7.7  -1.2  2.8  6.1  -7.8  0.3  12.6  10.2  -18.1  7.0  4.4  -19.1  6.9
65.2  44.4  -52.5  16.8  -69.8  -65.0  -34.2  70.1  6.0  -0.5  56.4  -25.8  -35.8
30.4  11.0  -9.7  -40.5  3.3  36.7  -11.7  -29.1  63.2  -36.5  37.7  66.4  -20.0
-10.1  -19.8  -50.9  -74.4  -30.4  -9.4  -60.9  -63.8  39.0  -73.5  -1.3  39.8  -62.4
9.7  -0.3  18.6  13.9  5.8  16.9  30.3  12.6  -19.3  17.5  6.2  -16.4  22.3
32.8  12.4  -16.5  -49.2  0.5  36.2  -20.7  -35.1  74.7  -45.7  41.5  77.1  -28.5
->
7.7  2.8  -7.8  12.6  -18.1  4.4  6.9
65.2  -52.5  -69.8  -34.2  6.0  56.4  -35.8
30.4  -9.7  3.3  -11.7  63.2  37.7  -20.0
-10.1  -50.9  -30.4  -60.9  39.0  -1.3  -62.4
9.7  18.6  5.8  30.3  -19.3  6.2  22.3
32.8  -16.5  0.5  -20.7  74.7  41.5  -28.5

-24.3  26.2  -19.1  20.6  -18.1  -14.7
55.0  -45.6  -28.4  3.5  4.0  18.0
-28.0  24.5  7.5  2.8  -5.3  -11.2
->
-24.3  -19.1  -18.1
55.0  -28.4  4.0
-28.0  7.5  -5.3

34.8  -19.6  -32.7  -20.2  -19.6  -22.0  -66.6  -66.5  -18.7  -22.0  -21.7  12.7  -6.6
-6.4  40.5  62.7  53.0  51.8  54.2  57.6  57.6  51.8  54.2  54.6  -45.9  3.9
->
34.8  -32.7  -19.6  -66.6  -18.7  -21.7  -6.6
-6.4  62.7  51.8  57.6  51.8  54.6  3.9

-4.9  8.0  16.5  39.3  1.3  0.3  -11.6  -2.1  3.5
1.8  -2.1  14.9  1.5  0.3  2.7  20.6  1.5  1.5
5.4  -4.0  17.5  1.6  8.6  5.3  16.0  2.8  -1.0
8.2  3.5  4.9  71.9  2.3  0.8  9.6  3.8  11.6
6.8  -1.3  13.2  3.1  0.4  3.0  24.0  4.3  -0.8
-4.1  11.5  -2.3  32.3  1.2  -2.2  -18.0  -5.1  3.8
0.3  4.6  4.7  32.3  -0.5  4.7  -5.5  -3.2  1.1
5.4  -2.1  3.3  9.5  0.5  5.3  30.5  4.9  5.1
4.9  3.1  8.5  48.8  2.2  0.3  3.0  0.7  3.8
->
-4.9  16.5  1.3  -11.6  3.5
1.8  14.9  0.3  20.6  1.5
5.4  17.5  8.6  16.0  -1.0
8.2  4.9  2.3  9.6  11.6
6.8  13.2  0.4  24.0  -0.8
-4.1  -2.3  1.2  -18.0  3.8
0.3  4.7  -0.5  -5.5  1.1
5.4  3.3  0.5  30.5  5.1
4.9  8.5  2.2  3.0  3.8

-38.5  5.6  8.6  -29.8  11.1
13.3  32.1  14.4  37.6  -6.2
9.6  -24.9  -7.5  -24.4  -16.0
-18.5  19.7  38.5  25.0  34.6
72.0  55.5  -14.7  10.6  15.5
-40.1  -3.0  0.2  31.2  -46.4
21.6  -66.1  10.6  5.6  19.1
21.9  31.4  17.9  -5.9  -12.6
6.5  3.0  -12.5  39.5  11.9
6.9  -76.5  -21.7  20.2  42.2
-4.7  -54.3  -2.4  -26.7  48.9
->
-38.5  8.6  11.1
13.3  14.4  -6.2
9.6  -7.5  -16.0
-18.5  38.5  34.6
72.0  -14.7  15.5
-40.1  0.2  -46.4
21.6  10.6  19.1
21.9  17.9  -12.6
6.5  -12.5  11.9
6.9  -21.7  42.2
-4.7  -2.4  48.9

-21.1  46.0  16.4  47.8  19.0  18.9  -26.9  48.0  -4.0  -56.8  -2.6  33.2  17.7
-34.9  -14.9  -20.9  45.7  20.0  -53.6  -39.1  -12.9  -23.8  -37.7  13.3  -11.5  48.3
->
-21.1  16.4  19.0  -26.9  -4.0  -2.6  17.7
-34.9  -20.9  20.0  -39.1  -23.8  13.3  48.3

-29.3  -27.2  14.4  -29.6  -2.5
-15.5  -10.7  4.2  -22.2  12.1
-2.1  -27.9  29.6  -1.1  6.3
-18.7  -27.4  17.2  -10.0  -0.9
-26.1  -41.3  8.5  -55.0  8.8
-14.4  -42.9  24.1  -68.4  -2.4
-27.0  -15.3  2.5  -19.6  -2.7
-18.8  -19.8  2.8  -28.0  22.7
-19.8  -42.4  26.9  -27.7  -11.6
-12.3  -43.4  25.5  -47.0  3.8
12.3  -11.8  20.5  -23.7  18.7
->
-29.3  14.4  -2.5
-15.5  4.2  12.1
-2.1  29.6  6.3
-18.7  17.2  -0.9
-26.1  8.5  8.8
-14.4  24.1  -2.4
-27.0  2.5  -2.7
-18.8  2.8  22.7
-19.8  26.9  -11.6
-12.3  25.5  3.8
12.3  20.5  18.7
